In the data rows, zero lies at 4.5, halfway between 4 and 5.
Here are some points:
[5 4 5 3 3 4 5 3 4 5 3 3]
[3 6 3 5 3 4 4 4 6 4 6 4]
[3 5 4 5 3 4 4 5 6 5 5 4]
[6 3 5 3 4 4 5 4 3 5 3 4]
[5 3 5 4 4 5 5 4 3 5 3 3]
[8 3 7 4 8 6 5 6 2 5 2 6]
[5 4 5 4 5 4 5 4 4 5 4 4]
[4 4 4 7 8 5 5 7 6 4 7 8]
[5 4 5 1 0 3 5 1 3 6 2 0]
[6 4 5 4 4 5 4 4 4 5 3 3]
[3 5 4 6 5 5 4 6 6 4 6 6]
[5 4 4 5 5 5 4 5 5 5 5 5]
[2 6 3 6 3 3 4 5 7 4 7 5]
[6 4 5 5 6 5 5 5 3 4 4 5]
[4 5 4 3 2 4 5 3 5 5 4 2]
[6 3 6 5 7 5 5 5 3 4 3 6]
[4 5 4 0 0 2 5 0 4 5 2 0]
[8 1 7 4 8 6 6 5 1 5 2 6]
[4 5 4 3 2 3 5 3 4 5 4 2]
Here are 15 more points, each followed by its number:
[3 6 3 1 0 2 4 0 5 5 4 0] 0
[5 4 5 3 3 5 5 4 3 5 3 3] 1
[5 3 5 9 9 7 4 9 6 4 7 9] 2
[7 3 6 4 7 6 5 5 3 5 2 6] 3
[7 3 6 6 9 7 5 6 3 4 4 8] 4
[5 4 5 1 0 3 5 1 3 5 1 0] 5
[6 2 5 5 8 6 5 6 3 4 4 7] 6
[7 3 6 5 8 6 5 5 2 4 3 6] 7
[5 4 5 1 1 4 5 2 3 5 2 0] 8
[2 7 3 5 3 4 4 5 6 4 7 4] 9
[2 5 4 5 5 5 4 5 5 4 6 6] 10
[6 3 5 8 9 6 5 8 4 3 6 9] 11
[1 7 2 8 5 4 4 6 8 3 9 7] 12
[5 4 5 4 5 5 5 5 4 5 4 5] 13
[1 7 3 6 4 4 4 5 7 4 8 5] 14
Which of these numbered points is nearest to each point below, looking only along the 2 directions in which the first points spread most? Its number follows each.
[2 7 3 2 0 2 4 1 6 5 4 0] > 0
[3 5 4 7 6 5 4 6 6 4 7 6] > 10
[6 4 5 8 9 7 5 8 4 4 5 9] > 11
[3 6 3 2 0 3 4 1 5 5 4 0] > 0
[6 3 5 9 9 7 5 9 4 4 6 9] > 11
[5 5 4 1 0 3 4 1 4 5 3 0] > 5
[6 3 6 4 6 5 5 4 2 5 2 5] > 3
[4 6 3 5 4 5 3 5 6 5 5 5] > 10
